Each row has a name. After each piece below comes the name of the row it's from, unless a question asks for something else. Each question is about the rows just above it. Places in a row count from 0.

k_941: [ 57 146 146 110 146 120 158 107]
k_727: [108  91 130 120  72 110 155 158]
k_539: [171 107  72 130 120 130 130 146]
k_272: [156 138  78 115  87  79 132 107]
Table of tags by key:
[130] -> k_334
[120] -> k_6
[72] -> k_457
The tag of k_539, keyed by place 5: : k_334
The value that k_539 holds more than once: : [130]
which: [107  72 130 120 130 130 146] : k_539
which: [146 110 146 120] : k_941
Which value appears more than once in k_941? : [146]
Which row holds [146 110 146]? : k_941
Which row holds [156 138  78 115  87  79 132 107]? : k_272

k_294: [109 136 172 164 119 115 101 139 117 136 187 147 102 138 112 129 135 144
 141 148 110 130 124 120]
k_345: [170 148 109 126 114 144 103 113 140  84 127 101 161 211  78 139 160 150
 190 150 100 152 104 191]
k_824: [117 152 102 112 127 125 119 129 117 114 151 114 117 203 130 111 152 112
 137 135 110 102 111 185]
k_535: [113  92 142 102  98 117 121 130 168 131 112 140  91 123 101 165 134 138
 127 148 140 121  98 128]
k_357: [112  99 101 132 127 136 147 177 134 195 114 201 172 108 103 181  77 124
  95 178 195 146 158  88]
k_734: [ 99 136 172 164 119 115 101 139 117 136 187 147 102 138 141 113 133  97
 138 138 149  99 116 137]
k_582: [130 112 123 104 109 137 114 140 143 138 117 147 119 124 107 168 136 137
 133 146 145 139 135 125]
k_88: [193 179 121 109 167 173 106 123 103 147 126 116 166 110 158  93 105 135
 130  55 117 173 154 118]
k_714: [129 112 131  77 127 127 134 118 160 142  94 120  91 103 135 129 114 139
 100  91 121 127  99 117]
Repeated in k_357: : [195]
Where do [147 102 138 141 113 133  97 138 138 149  99] appear? : k_734

k_812: [ 58 129 133 129 115 138 100 125 139 154 152 182 140 109 163 119 136 140
 140 133 109 138 139 140 128 135 137 117 114 128  98 149 150 147 133 176
 134 132 137 157 138 130 147 112]
k_738: [ 55 114 148 130 121 135  88 111 123 129 151 100 132 148 110 128 145 120
 134 117 125 148 130 137 124 132 130 118 127 129 118 120 114 133 145 179
 118 135 147 123 153 127 131  96]
k_732: [120 125 147 131 119 131 145 134 141 158 125 145 126 137 109 140 133 140
 136 119 163 156 161 131 130 115 118 111 123 130 115 137 113 125 141 128
 108 136 131 131 130 116 190 139]
k_131: [145 127 120 125 141 111 112 137 131 141 108 135 112 157 157 138 128 139
 136 139 133 147 155 122 127 127 130 124 136 147 117 131 145 122 127 161
 118 129 128 109 108 129 157 147]
k_675: [ 98 125 157 120 125 133 115 109 119 135 108 139 143 137 132 135 130 138
 122 114 118 152 137 119 125 150 117 127 128 116 135 148 143 123 145 106
 129 138 124 114 129 117 165 155]
k_240: [142 139 123 120 135 132 139 127 136 134 109 179 146 122 140 135 133 150
 132 138 136 113  84 119 133 139 133 128 133 162 125 128 120 124 111 136
  99 129 136 135 114 126 118  86]
k_556: [130 150 150 148 119 143 156 129 140 141 138 135 150 163 165 146 125 121
 125 130 123 143 133 112 121 118 147 138 142 110 141 115 127 121 139 155
 113 119 134 134 118 123 129  89]
k_49: [127 114 138 140 136 135 129 157 111 107 140 170 119 100 159 142  92 140
 133 128 130 128 110 123 134 106 126 121 129 112 135 144 133 131 136 132
 109 125 125 117 154 126 131 153]
[130 150 150 148 119 143 156 129 140 141 138 135 150 163 165 146 125 121
 125 130 123 143 133 112 121 118 147 138 142 110 141 115 127 121 139 155
 113 119 134 134 118 123 129  89] is in which row? : k_556
which: [163 119 136 140 140 133 109] : k_812
key -> tag
[123] -> k_293
[122] -> k_996
[126] -> k_561
[130] -> k_745
[129] -> k_324
[111] -> k_649
[112] -> k_412
[127] -> k_580
Join k_240 by its entry at place 41: : k_561
which: [ 58 129 133 129 115 138 100 125 139 154 152 182 140 109 163 119 136 140
 140 133 109 138 139 140 128 135 137 117 114 128  98 149 150 147 133 176
 134 132 137 157 138 130 147 112] : k_812
The row with [ 55 114 148 130 121 135  88 111 123 129 151 100 132 148 110 128 145 120
 134 117 125 148 130 137 124 132 130 118 127 129 118 120 114 133 145 179
 118 135 147 123 153 127 131  96] is : k_738

k_955: [196 156 134 160  44 214 107 200 192]
k_105: [126 177  76 211  46 123 121 149 191]
k_34: [177 106 194 178  48 115 176  66 196]
k_24: [195  58  67  64 151  77  49 200 200]
Where in the named rows is [195]? : k_24, 0
Where in the named rows is [123]? : k_105, 5

k_900: [149 126 217 168]
k_486: [119 104 202 165]
k_557: [137 207 145 109]
k_778: [119 104 202 109]
which: [104 202 109] : k_778
[119 104 202 165] is in which row? : k_486

k_987: [103 178 179 166 166 142 166 126  65]
k_586: [103 178 124 166  62 166 166 139 166]
k_497: [103 178 124 166 136 142 141 139 125]
k_434: [103 178 124 166 101 142 141 139 125]
Row and place of [101] in the named rows: : k_434, 4
Repeated in k_987: : [166]
which: [103 178 124 166  62 166 166 139 166] : k_586
Which value appears more than once in k_586? : [166]
Table of tags by key:
[166] -> k_360
[180] -> k_830
[62] -> k_220
[179] -> k_363
[142] -> k_591
[165] -> k_381
The tag of k_987, keyed by place 4: : k_360
Where in the named rows is [179]? : k_987, 2

